In the data rows, the value 50 means zero.
Here are some points, one per row:
(73, 39, 47, 68, 12, 73, 55, 47, 40, 46, 48, 64, 57, 47, 41, 40, 54, 62, 69,
 44, 77, 33, 54, 55, 53, 45, 57, 33, 31, 58, 29, 48)
(57, 48, 52, 66, 63, 24, 26, 32, 48, 57, 36, 52, 57, 95, 28, 56, 54, 65, 40,
 38, 48, 35, 42, 44, 66, 39, 34, 63, 53, 65, 37, 58)
(71, 64, 48, 46, 71, 65, 56, 30, 41, 46, 66, 51, 40, 51, 49, 36, 66, 53, 50,
 77, 52, 35, 63, 51, 64, 65, 38, 42, 43, 65, 48, 47)
(40, 22, 34, 57, 81, 56, 52, 51, 53, 65, 56, 46, 53, 35, 53, 34, 59, 35, 25,
 24, 56, 47, 56, 70, 69, 55, 53, 39, 65, 50, 40, 38)
(16, 51, 16, 17, 45, 45, 47, 48, 27, 32, 52, 62, 47, 54, 60, 54, 57, 50, 69,
 11, 49, 42, 59, 59, 19, 38, 22, 61, 22, 70, 53, 45)
(61, 35, 56, 42, 19, 47, 53, 38, 34, 39, 43, 33, 62, 57, 40, 67, 80, 44, 48,
 54, 17, 79, 42, 58, 40, 56, 54, 51, 38, 60, 56, 52)
(54, 29, 49, 57, 57, 62, 61, 73, 42, 56, 73, 36, 44, 59, 45, 44, 47, 35, 63,
 47, 49, 37, 27, 58, 41, 29, 56, 63, 77, 34, 46, 54)
(47, 17, 48, 37, 39, 22, 66, 38, 30, 29, 42, 42, 33, 25, 25, 61, 12, 16, 21,
 53, 48, 39, 31, 29, 38, 27, 31, 28, 34, 31, 55, 49)
(46, 74, 33, 48, 52, 23, 44, 60, 34, 65, 49, 50, 71, 35, 41, 35, 37, 52, 54,
 61, 51, 39, 26, 50, 68, 53, 55, 47, 69, 60, 31, 74)
(45, 52, 47, 48, 54, 60, 63, 74, 32, 77, 42, 62, 40, 36, 51, 77, 47, 66, 60,
 62, 35, 31, 52, 51, 72, 19, 49, 62, 32, 43, 31, 41)
(65, 64, 65, 54, 89, 40, 37, 72, 23, 42, 45, 42, 54, 46, 41, 65, 38, 53, 46,
 43, 63, 57, 50, 57, 33, 60, 55, 49, 47, 49, 81, 64)
(53, 38, 41, 66, 59, 35, 73, 40, 68, 51, 47, 42, 47, 58, 61, 33, 23, 40, 53,
 60, 24, 62, 65, 53, 40, 58, 46, 42, 30, 48, 35, 35)
(45, 63, 59, 53, 36, 31, 69, 56, 73, 51, 82, 38, 47, 49, 42, 19, 47, 93, 27,
 46, 54, 44, 61, 60, 50, 61, 32, 77, 45, 43, 56, 63)
(69, 54, 37, 39, 65, 57, 41, 48, 59, 30, 53, 43, 62, 57, 60, 57, 48, 63, 56,
 59, 63, 42, 36, 74, 42, 50, 53, 43, 36, 42, 21, 76)
(65, 64, 63, 52, 16, 40, 51, 55, 60, 53, 61, 60, 56, 45, 59, 29, 43, 49, 60,
 56, 70, 59, 37, 45, 52, 59, 55, 55, 20, 49, 59, 67)
(57, 44, 48, 48, 51, 52, 55, 35, 49, 4, 40, 50, 39, 49, 70, 54, 40, 66, 50,
 73, 44, 30, 39, 48, 45, 64, 59, 70, 76, 58, 39, 38)
(40, 59, 45, 69, 48, 56, 88, 43, 44, 56, 46, 63, 73, 53, 61, 45, 56, 40, 60,
 34, 60, 39, 64, 46, 47, 74, 29, 46, 71, 53, 40, 55)
(29, 39, 71, 50, 43, 38, 29, 45, 45, 54, 48, 27, 37, 28, 26, 50, 58, 53, 59,
 35, 53, 61, 86, 53, 63, 60, 47, 53, 63, 33, 44, 55)
(59, 51, 27, 29, 42, 52, 62, 52, 48, 47, 61, 74, 17, 62, 42, 55, 48, 61, 46,
 49, 36, 71, 57, 41, 50, 69, 64, 33, 71, 45, 50, 56)
(32, 84, 8, 62, 40, 19, 50, 36, 61, 60, 28, 44, 29, 33, 59, 52, 61, 55, 54,
 33, 55, 64, 32, 52, 58, 48, 86, 49, 22, 28, 63, 27)
(34, 54, 45, 38, 56, 60, 72, 49, 50, 42, 24, 33, 69, 80, 31, 28, 56, 59, 49,
 53, 48, 38, 71, 44, 45, 41, 75, 42, 53, 59, 54, 42)
(36, 54, 76, 29, 64, 69, 49, 24, 46, 43, 56, 52, 48, 43, 46, 71, 63, 54, 38,
 48, 64, 38, 38, 41, 31, 50, 79, 45, 50, 38, 39, 51)
(41, 77, 75, 56, 24, 64, 47, 55, 38, 49, 48, 61, 47, 54, 61, 68, 54, 50, 37,
 39, 38, 38, 75, 49, 43, 42, 55, 54, 52, 27, 43, 39)
(50, 57, 50, 55, 65, 60, 62, 43, 77, 45, 29, 68, 48, 39, 55, 37, 64, 40, 47,
 26, 46, 59, 52, 47, 44, 48, 54, 46, 57, 47, 42, 72)
(37, 47, 69, 28, 43, 56, 36, 37, 70, 59, 25, 55, 52, 54, 50, 42, 36, 65, 57,
 47, 53, 57, 20, 66, 28, 57, 28, 22, 57, 61, 74, 49)
(40, 47, 36, 62, 52, 88, 55, 45, 54, 51, 85, 66, 80, 63, 41, 75, 22, 51, 47,
 58, 67, 78, 41, 79, 62, 52, 62, 86, 49, 69, 76, 67)
(39, 38, 45, 55, 27, 19, 27, 38, 53, 52, 62, 49, 57, 61, 62, 58, 41, 38, 48,
 54, 64, 32, 53, 61, 44, 55, 67, 49, 59, 66, 43, 62)
(39, 67, 76, 53, 67, 52, 47, 54, 44, 41, 69, 63, 39, 43, 50, 37, 39, 62, 66,
 48, 34, 68, 24, 29, 45, 47, 33, 69, 54, 59, 32, 16)
(39, 51, 46, 57, 37, 67, 35, 73, 57, 56, 75, 38, 53, 73, 56, 66, 56, 29, 42,
 49, 56, 50, 44, 53, 59, 52, 42, 43, 33, 63, 49, 65)
(44, 43, 71, 24, 55, 38, 59, 46, 61, 41, 50, 53, 70, 51, 60, 47, 64, 40, 54,
 55, 70, 67, 59, 50, 63, 58, 33, 47, 35, 31, 62, 45)
(59, 66, 18, 50, 44, 80, 28, 58, 60, 43, 28, 32, 43, 43, 32, 41, 61, 49, 36,
 76, 55, 64, 62, 47, 48, 40, 12, 38, 64, 39, 66, 46)
(28, 34, 42, 66, 54, 56, 33, 58, 33, 51, 59, 57, 43, 53, 67, 32, 55, 47, 69,
 40, 48, 53, 28, 26, 65, 43, 34, 46, 55, 23, 62, 52)
(39, 48, 70, 40, 53, 48, 34, 49, 65, 24, 43, 59, 54, 52, 49, 35, 51, 25, 58,
 46, 36, 43, 59, 60, 60, 37, 65, 48, 54, 65, 36, 54)
(60, 67, 53, 39, 53, 57, 68, 46, 47, 57, 45, 27, 56, 50, 71, 76, 16, 71, 51,
 35, 60, 65, 53, 40, 52, 32, 58, 39, 72, 50, 49, 53)
(68, 70, 73, 55, 50, 43, 42, 47, 41, 65, 44, 36, 38, 56, 36, 38, 47, 31, 40,
 55, 56, 49, 35, 78, 49, 36, 48, 48, 60, 49, 43, 26)
(44, 56, 62, 65, 60, 46, 50, 54, 34, 49, 62, 39, 50, 38, 53, 46, 83, 69, 33,
 57, 52, 46, 75, 38, 40, 23, 47, 32, 46, 69, 47, 67)
(79, 37, 38, 36, 41, 23, 42, 73, 43, 53, 54, 57, 66, 44, 57, 57, 67, 43, 36,
 57, 54, 57, 61, 45, 49, 38, 41, 64, 66, 49, 57, 28)
(65, 40, 68, 56, 70, 33, 88, 58, 54, 69, 42, 81, 38, 59, 82, 63, 71, 39, 88,
 76, 64, 62, 71, 60, 54, 43, 51, 57, 65, 58, 74, 63)
(68, 51, 53, 53, 45, 64, 41, 47, 45, 59, 40, 63, 54, 37, 65, 43, 41, 59, 54,
 53, 5, 32, 49, 46, 59, 52, 44, 38, 46, 41, 67, 43)
(64, 51, 37, 42, 58, 51, 41, 30, 80, 50, 84, 42, 48, 31, 37, 67, 56, 37, 61,
 47, 36, 40, 52, 24, 39, 61, 65, 77, 57, 40, 68, 40)
(58, 35, 35, 52, 68, 47, 23, 44, 54, 61, 45, 54, 52, 47, 43, 44, 48, 51, 53,
 77, 51, 55, 62, 35, 27, 63, 63, 44, 40, 38, 31, 43)
(40, 38, 63, 84, 47, 51, 50, 98, 82, 56, 37, 54, 48, 52, 43, 92, 48, 65, 48,
 48, 36, 60, 46, 37, 79, 92, 65, 22, 47, 66, 70, 40)
(54, 33, 55, 47, 40, 81, 43, 51, 48, 74, 27, 24, 33, 52, 50, 24, 36, 23, 30,
 44, 53, 57, 42, 38, 54, 60, 52, 86, 34, 63, 52, 48)
Along one direction, these points spread out more than along any other. Take the direction at right angles to it along which they spread out most. Go by this last direction. How far along it is each point below, from 0 to 99? 50 is the average, and the first point above lies past it. One standard deviation of the points above along it is 16.
(60, 67, 53, 39, 53, 57, 68, 46, 47, 57, 45, 27, 56, 50, 71, 76, 16, 71, 51,
 35, 60, 65, 53, 40, 52, 32, 58, 39, 72, 50, 49, 53) 49
(44, 43, 71, 24, 55, 38, 59, 46, 61, 41, 50, 53, 70, 51, 60, 47, 64, 40, 54,
 55, 70, 67, 59, 50, 63, 58, 33, 47, 35, 31, 62, 45) 51
(45, 63, 59, 53, 36, 31, 69, 56, 73, 51, 82, 38, 47, 49, 42, 19, 47, 93, 27,
 46, 54, 44, 61, 60, 50, 61, 32, 77, 45, 43, 56, 63) 64
(40, 22, 34, 57, 81, 56, 52, 51, 53, 65, 56, 46, 53, 35, 53, 34, 59, 35, 25,
 24, 56, 47, 56, 70, 69, 55, 53, 39, 65, 50, 40, 38) 47
(36, 54, 76, 29, 64, 69, 49, 24, 46, 43, 56, 52, 48, 43, 46, 71, 63, 54, 38,
 48, 64, 38, 38, 41, 31, 50, 79, 45, 50, 38, 39, 51) 62
(40, 38, 63, 84, 47, 51, 50, 98, 82, 56, 37, 54, 48, 52, 43, 92, 48, 65, 48,
 48, 36, 60, 46, 37, 79, 92, 65, 22, 47, 66, 70, 40) 0
(64, 51, 37, 42, 58, 51, 41, 30, 80, 50, 84, 42, 48, 31, 37, 67, 56, 37, 61,
 47, 36, 40, 52, 24, 39, 61, 65, 77, 57, 40, 68, 40) 41
(50, 57, 50, 55, 65, 60, 62, 43, 77, 45, 29, 68, 48, 39, 55, 37, 64, 40, 47,
 26, 46, 59, 52, 47, 44, 48, 54, 46, 57, 47, 42, 72) 49
(37, 47, 69, 28, 43, 56, 36, 37, 70, 59, 25, 55, 52, 54, 50, 42, 36, 65, 57,
 47, 53, 57, 20, 66, 28, 57, 28, 22, 57, 61, 74, 49) 46
(53, 38, 41, 66, 59, 35, 73, 40, 68, 51, 47, 42, 47, 58, 61, 33, 23, 40, 53,
 60, 24, 62, 65, 53, 40, 58, 46, 42, 30, 48, 35, 35) 39
(73, 39, 47, 68, 12, 73, 55, 47, 40, 46, 48, 64, 57, 47, 41, 40, 54, 62, 69,
 44, 77, 33, 54, 55, 53, 45, 57, 33, 31, 58, 29, 48) 65
